In the rows, 100 means zero.
Rotation paths and how fast each direction turns (deg/step):
Each turn is a multiple of 5 degrees from 10 to 175, or 0.
Each row of a path follows its step; steps can be skipped.
Rotation 1:
step 0: [86, 106, 102, 111, 90, 71, 109, 110, 71, 113, 103, 90, 102, 107, 73, 97, 87, 106, 96, 104, 83, 103, 92, 106, 97, 89, 93, 88, 102, 87, 109, 105, 100, 96, 88, 105, 104, 101, 87, 107, 98, 99, 104, 100, 96, 82]
step 1: [110, 86, 89, 91, 100, 114, 108, 87, 115, 109, 97, 113, 90, 101, 106, 96, 88, 97, 89, 107, 108, 110, 115, 109, 124, 86, 99, 96, 100, 117, 99, 113, 82, 92, 89, 91, 109, 95, 91, 99, 77, 92, 107, 111, 85, 106]
step 2: [85, 96, 95, 112, 107, 89, 88, 90, 81, 79, 90, 102, 102, 105, 90, 122, 84, 104, 91, 85, 98, 93, 100, 113, 104, 102, 89, 102, 99, 85, 79, 101, 107, 80, 94, 103, 96, 106, 100, 109, 103, 118, 111, 104, 99, 88]
step 3: [101, 91, 113, 97, 85, 108, 87, 116, 113, 119, 101, 101, 95, 91, 99, 104, 84, 103, 105, 110, 95, 116, 94, 102, 119, 88, 117, 75, 103, 102, 97, 100, 101, 94, 114, 96, 109, 108, 82, 93, 93, 90, 102, 117, 106, 84]
step 4: [94, 81, 91, 105, 91, 103, 105, 92, 88, 100, 95, 112, 94, 104, 118, 122, 108, 105, 94, 94, 104, 78, 98, 105, 101, 104, 88, 96, 87, 92, 105, 107, 122, 97, 97, 94, 107, 101, 110, 89, 81, 110, 114, 104, 73, 108]
step 5: [105, 99, 111, 98, 84, 91, 78, 91, 92, 119, 98, 97, 89, 95, 94, 97, 87, 100, 89, 89, 93, 101, 90, 99, 112, 112, 122, 109, 99, 123, 96, 98, 106, 88, 109, 94, 103, 90, 91, 106, 110, 116, 110, 90, 117, 82]
step 6: [85, 87, 88, 104, 86, 111, 107, 98, 96, 111, 114, 97, 101, 118, 100, 80, 85, 105, 108, 103, 91, 97, 89, 96, 90, 86, 86, 79, 104, 88, 118, 84, 109, 93, 94, 82, 110, 103, 101, 94, 88, 108, 102, 105, 86, 104]
step 7: [116, 108, 83, 104, 101, 91, 102, 78, 113, 102, 86, 92, 90, 120, 100, 118, 91, 98, 95, 106, 108, 99, 106, 111, 116, 111, 105, 106, 88, 120, 116, 116, 101, 108, 99, 94, 99, 95, 95, 96, 96, 123, 114, 104, 108, 98]
step 8: [97, 86, 112, 120, 106, 88, 97, 101, 110, 103, 104, 95, 84, 106, 83, 84, 87, 120, 111, 78, 83, 99, 89, 110, 84, 105, 87, 87, 103, 90, 80, 99, 95, 85, 92, 94, 108, 96, 95, 98, 105, 103, 107, 101, 101, 94]
step 9: [103, 104, 91, 108, 85, 107, 96, 86, 121, 102, 99, 101, 102, 105, 103, 107, 104, 105, 90, 128, 100, 99, 103, 110, 105, 84, 102, 81, 95, 112, 105, 123, 107, 87, 102, 79, 90, 123, 90, 93, 91, 98, 84, 100, 100, 99]
[102, 99, 96, 102, 103, 96, 97, 96, 104, 104, 103, 96, 98, 105, 104, 93, 106, 102, 103, 105, 97, 100, 96, 104, 96, 104, 98, 103, 104, 99, 103, 104, 101, 100, 103, 100, 102, 99, 101, 98, 104, 104, 99, 101, 103, 101]	35
[97, 99, 95, 99, 95, 101, 103, 100, 94, 104, 98, 101, 99, 98, 94, 95, 97, 100, 103, 102, 102, 100, 105, 97, 100, 105, 99, 104, 100, 103, 106, 97, 101, 104, 98, 95, 99, 96, 103, 98, 103, 100, 103, 97, 101, 99]	55
Rotation 2:
step 0: [95, 99, 112, 98, 90, 89, 96, 99, 104, 98, 96, 114, 107, 106, 94, 107, 68, 108, 89, 94, 97, 116, 93, 109, 110, 95, 93, 101, 113, 117, 106, 93, 104, 105, 98, 96, 111, 102, 80, 88, 117, 93, 113, 94, 96, 93]
step 1: [100, 115, 100, 92, 95, 113, 107, 106, 110, 86, 103, 104, 112, 103, 87, 92, 86, 80, 93, 92, 104, 91, 94, 92, 102, 108, 91, 112, 89, 96, 99, 103, 102, 85, 94, 110, 117, 91, 104, 94, 110, 107, 102, 94, 111, 126]
step 2: [99, 111, 118, 96, 70, 91, 108, 87, 85, 96, 100, 92, 117, 94, 90, 109, 110, 106, 99, 94, 96, 86, 96, 108, 105, 92, 99, 109, 109, 86, 88, 106, 110, 108, 110, 114, 96, 104, 98, 89, 92, 110, 93, 102, 103, 101]
step 3: [90, 98, 87, 99, 77, 99, 100, 98, 92, 114, 94, 107, 98, 90, 110, 82, 108, 109, 102, 97, 104, 119, 103, 103, 90, 102, 101, 116, 100, 111, 103, 89, 112, 86, 81, 118, 99, 107, 99, 98, 90, 111, 110, 101, 116, 103]
step 4: [92, 107, 110, 97, 99, 116, 95, 107, 107, 97, 95, 118, 107, 99, 95, 112, 104, 103, 100, 109, 95, 110, 100, 120, 86, 113, 100, 105, 105, 114, 97, 118, 112, 101, 104, 92, 79, 95, 85, 119, 91, 101, 99, 100, 98, 118]
step 5: [88, 121, 96, 114, 114, 99, 106, 88, 97, 86, 92, 114, 94, 92, 96, 100, 93, 102, 90, 94, 96, 86, 86, 103, 101, 102, 100, 110, 96, 112, 115, 80, 102, 106, 113, 110, 101, 108, 94, 104, 92, 97, 119, 96, 88, 101]
step 6: [109, 102, 103, 101, 95, 103, 115, 129, 96, 95, 105, 94, 110, 89, 94, 103, 76, 100, 103, 88, 89, 111, 111, 88, 97, 111, 101, 107, 103, 90, 106, 107, 89, 108, 112, 113, 106, 115, 87, 106, 96, 103, 112, 94, 106, 101]
step 7: [107, 101, 77, 98, 71, 113, 107, 96, 113, 101, 100, 103, 110, 101, 89, 109, 96, 107, 95, 93, 115, 85, 104, 90, 109, 99, 99, 109, 94, 111, 95, 100, 103, 95, 121, 95, 84, 111, 105, 88, 100, 95, 101, 98, 112, 96]
step 8: [104, 99, 100, 91, 99, 78, 114, 105, 98, 108, 108, 95, 91, 98, 95, 103, 106, 97, 87, 75, 99, 103, 108, 108, 95, 113, 101, 102, 104, 110, 96, 82, 122, 94, 112, 103, 91, 92, 101, 113, 103, 117, 91, 109, 113, 106]
step 9: [81, 106, 108, 96, 100, 114, 117, 107, 110, 98, 94, 105, 90, 105, 99, 99, 103, 119, 111, 106, 89, 92, 105, 109, 100, 112, 121, 91, 100, 96, 110, 103, 118, 87, 95, 106, 92, 112, 106, 91, 98, 96, 104, 123, 105, 104]
[99, 101, 96, 98, 106, 93, 102, 99, 98, 99, 105, 96, 97, 99, 102, 99, 102, 104, 97, 98, 108, 106, 95, 98, 100, 100, 98, 103, 99, 101, 103, 99, 102, 101, 100, 100, 103, 99, 94, 96, 98, 99, 101, 98, 103, 103]	145
[102, 92, 97, 96, 95, 97, 97, 99, 98, 102, 95, 100, 97, 95, 105, 104, 102, 98, 102, 100, 98, 101, 99, 96, 106, 105, 101, 102, 101, 102, 95, 99, 97, 101, 101, 101, 97, 101, 99, 98, 96, 99, 98, 97, 103, 103]	85
[99, 99, 102, 101, 99, 101, 100, 99, 95, 101, 95, 101, 107, 98, 99, 104, 104, 107, 98, 99, 106, 95, 93, 100, 102, 100, 104, 98, 97, 103, 101, 104, 98, 103, 104, 96, 101, 97, 102, 100, 101, 102, 102, 103, 98, 97]	140
[101, 104, 106, 99, 97, 102, 100, 101, 104, 98, 100, 100, 97, 104, 100, 102, 101, 105, 96, 101, 99, 104, 99, 101, 101, 104, 99, 99, 104, 98, 101, 102, 97, 106, 100, 97, 95, 103, 98, 92, 97, 102, 93, 101, 97, 97]	160
